In the data rows, the value 50 means zero.
Some points, each followed by its number:
  47  23  37  43  24  27  38  30  34  23  23  25  33  22  27  29  40  25  50  33  27  22  38  36  36  23  33  23  29  44  25  22  23  21  40  38  23  48  24  26  44  33  23 0
  49  51  51  53  50  56  42  40  51  52  39  54  52  50  36  37  54  36  44  53  39  42  41  53  41  40  39  35  40  49  38  39  46  43  46  45  41  45  34  41  42  37  54 1
  49  55  49  43  52  46  66  83  47  51  59  42  47  50  72  77  46  69  54  44  80  55  72  45  73  57  74  70  76  49  78  65  48  48  48  70  61  52  61  65  61  79  51 2
  54  78  74  61  77  74  50  60  69  83  76  72  74  76  60  54  67  61  56  72  56  80  53  74  51  80  52  57  54  57  55  70  77  77  66  48  75  50  65  67  52  51  79 3
  54  59  55  58  58  57  43  49  56  59  54  54  56  62  51  50  56  49  50  53  46  57  47  52  48  64  45  51  47  55  50  49  59  55  60  46  57  46  57  52  47  40  58 4
  57  30  38  45  28  33  55  39  39  30  31  36  30  26  36  39  50  32  56  36  41  27  46  40  48  28  49  40  45  46  38  32  31  27  42  47  32  54  29  33  57  52  31 5
  48  46  45  48  47  44  65  75  48  48  53  43  45  42  67  78  46  62  54  43  76  53  69  44  70  53  69  71  76  50  74  60  47  50  45  68  53  57  56  64  62  73  44 6
  53  58  45  43  46  49  47  47  40  59  58  48  44  53  51  52  44  55  48  43  50  65  49  45  49  63  44  49  47  49  50  60  52  58  48  46  67  49  60  60  47  45  50 7
  47  20  32  43  25  25  39  24  35  18  18  29  28  19  22  24  39  19  47  31  27  19  30  31  32  18  32  19  24  46  23  15  22  16  38  41  16  47  17  20  45  29  20 8
  49  50  51  43  51  44  55  67  44  50  58  44  43  50  65  68  46  65  55  46  68  57  66  44  60  58  64  69  70  41  72  70  45  56  48  60  61  55  69  68  53  65  51 9
  52  99  69  55  94  86  61  72  68  99  99  81  78  99  83  75  61  86  50  76  70  99  69  71  67  99  67  86  74  50  84  92  99  99  61  60  99  61  93  85  62  67  91 10
  46  60  50  50  54  52  48  53  48  59  64  54  50  58  59  55  46  65  49  52  53  67  54  49  50  64  53  64  55  49  55  67  53  61  49  51  64  52  68  58  48  51  54 11
  52  95  73  60  94  95  49  62  71  96  79  87  88  97  68  64  58  70  51  85  60  87  54  76  54  87  56  66  55  60  67  70  94  96  66  51  83  50  79  73  48  57  97 12
  52  42  40  49  43  38  54  54  44  45  46  37  38  40  56  55  45  54  54  42  51  44  52  41  51  43  51  57  54  44  57  53  42  47  45  53  46  56  51  54  54  53  35 13
  49  87  69  63  94  86  51  61  69  87  87  80  81  90  74  68  59  80  52  72  66  94  58  74  50  95  57  71  62  57  69  83  91  93  59  52  93  44  88  81  52  60  90 14
  51  86  62  55  82  78  51  60  64  88  74  72  73  83  62  63  59  69  45  67  54  79  54  68  53  86  51  60  55  54  58  73  86  89  61  52  83  49  72  67  52  58  80 15
  51  62  60  53  61  63  52  53  65  66  69  65  66  67  61  58  60  64  50  69  55  68  48  66  49  65  51  54  52  56  55  65  63  65  57  49  66  48  68  63  48  53  65 16
  48  38  37  44  39  33  45  47  43  35  40  34  35  39  41  43  45  46  51  39  41  40  45  40  43  38  46  45  41  46  42  44  37  34  41  45  37  47  43  48  45  40  33 17
  54  47  74  65  54  60  44  40  68  46  42  65  66  58  40  37  64  39  51  62  45  41  36  71  44  49  36  39  33  61  41  38  54  46  68  44  41  42  42  37  43  35  58 18
  53  39  48  50  39  43  52  48  51  35  34  45  46  40  41  47  52  43  52  43  48  37  50  48  52  38  55  40  52  52  42  39  39  39  52  58  30  46  43  37  48  47  41 19
  50  62  57  54  60  55  43  48  51  63  56  51  55  61  53  46  55  53  47  50  50  63  48  54  45  64  46  46  43  52  46  51  59  69  56  41  61  48  59  53  45  46  60 20
New points follow, each followed by the numbers of its five nearest points above by angle, seen from the average point of the numbered points, nearest first.
  52  78  63  53  79  80  54  73  59  80  79  77  72  79  84  70  55  82  50  66  73  77  62  69  55  75  55  78  65  56  77  82  78  79  60  61  75  57  80  83  58  63  80 10 14 12 15 3
  49  87  56  50  73  73  69  91  62  91  99  69  69  75  99  94  57  99  56  62  91  99  87  62  76  98  80  99  90  49  99  99  87  93  57  65  99  59  99  99  64  85  73 10 14 15 12 16
  49  54  48  52  54  50  51  57  48  55  64  51  48  51  71  65  46  66  50  46  62  55  53  47  54  58  53  65  58  49  69  65  54  54  50  53  59  48  61  68  49  60  52 9 2 6 11 13
  51  63  50  46  54  54  46  50  50  64  54  52  48  59  49  49  45  47  48  50  47  51  46  50  45  57  45  49  45  45  52  52  56  62  46  44  54  46  56  52  47  44  57 1 20 7 8 0
  54  55  68  62  63  72  45  41  67  56  52  76  73  61  46  39  64  42  48  69  40  49  42  69  44  53  42  41  44  58  39  49  56  53  66  47  49  44  47  46  46  41  65 18 4 1 20 3
  49  36  40  45  39  39  54  57  42  41  44  38  37  38  45  58  42  47  51  41  56  39  64  34  60  41  56  49  62  47  58  48  36  42  38  53  40  53  48  46  48  66  40 13 5 19 17 0
  50  68  58  54  76  77  57  65  63  71  65  71  70  70  62  66  52  69  54  68  66  65  68  60  68  65  70  63  66  54  62  67  73  70  52  67  65  60  67  64  56  66  72 10 14 12 15 3
  47  78  54  50  72  68  59  78  55  77  98  63  61  72  94  87  59  93  52  63  81  90  67  58  65  83  62  89  75  49  88  93  77  83  55  63  98  54  91  96  54  67  70 10 14 15 12 11
  47  41  43  44  40  42  61  68  39  38  45  37  38  40  55  63  46  53  49  41  67  45  60  39  58  35  61  62  68  47  59  47  37  40  42  59  47  51  48  46  57  65  38 13 6 5 19 2
  51  38  40  42  37  37  47  44  42  37  42  35  39  35  45  47  42  47  49  37  45  41  42  36  44  42  44  46  43  51  47  49  39  36  39  46  42  48  46  47  44  46  32 17 0 8 5 13
  51  63  50  51  64  63  52  60  50  59  58  55  59  62  68  63  50  62  48  57  61  62  56  51  54  57  55  64  60  52  65  60  60  60  48  57  62  53  62  65  53  53  62 10 14 12 2 15
  48  50  47  48  45  42  47  48  43  51  51  40  43  47  45  49  47  46  46  46  46  53  44  45  45  51  48  55  41  48  50  48  46  50  45  44  51  48  54  54  46  48  45 17 0 8 5 13
  47  67  47  52  65  57  60  83  53  74  85  57  53  66  81  81  53  84  53  56  82  82  77  53  69  76  70  83  81  52  77  84  67  76  50  62  84  51  81  85  59  77  64 10 14 2 9 11
  46  62  53  51  60  61  63  67  51  67  76  59  55  60  68  68  46  70  49  50  69  71  69  51  64  69  70  72  68  48  70  71  61  69  52  62  78  53  71  70  61  63  54 10 2 9 11 14
  50  61  52  52  55  52  49  51  53  59  59  53  53  53  55  47  50  53  44  52  48  62  46  52  50  66  43  51  47  53  46  58  58  62  57  47  62  50  53  56  47  49  55 20 7 4 15 3
  48  79  71  57  72  70  63  78  63  80  78  74  71  76  77  72  58  77  54  73  76  78  74  74  65  83  70  78  73  55  74  76  82  78  59  61  76  56  77  80  59  73  74 10 14 12 15 3
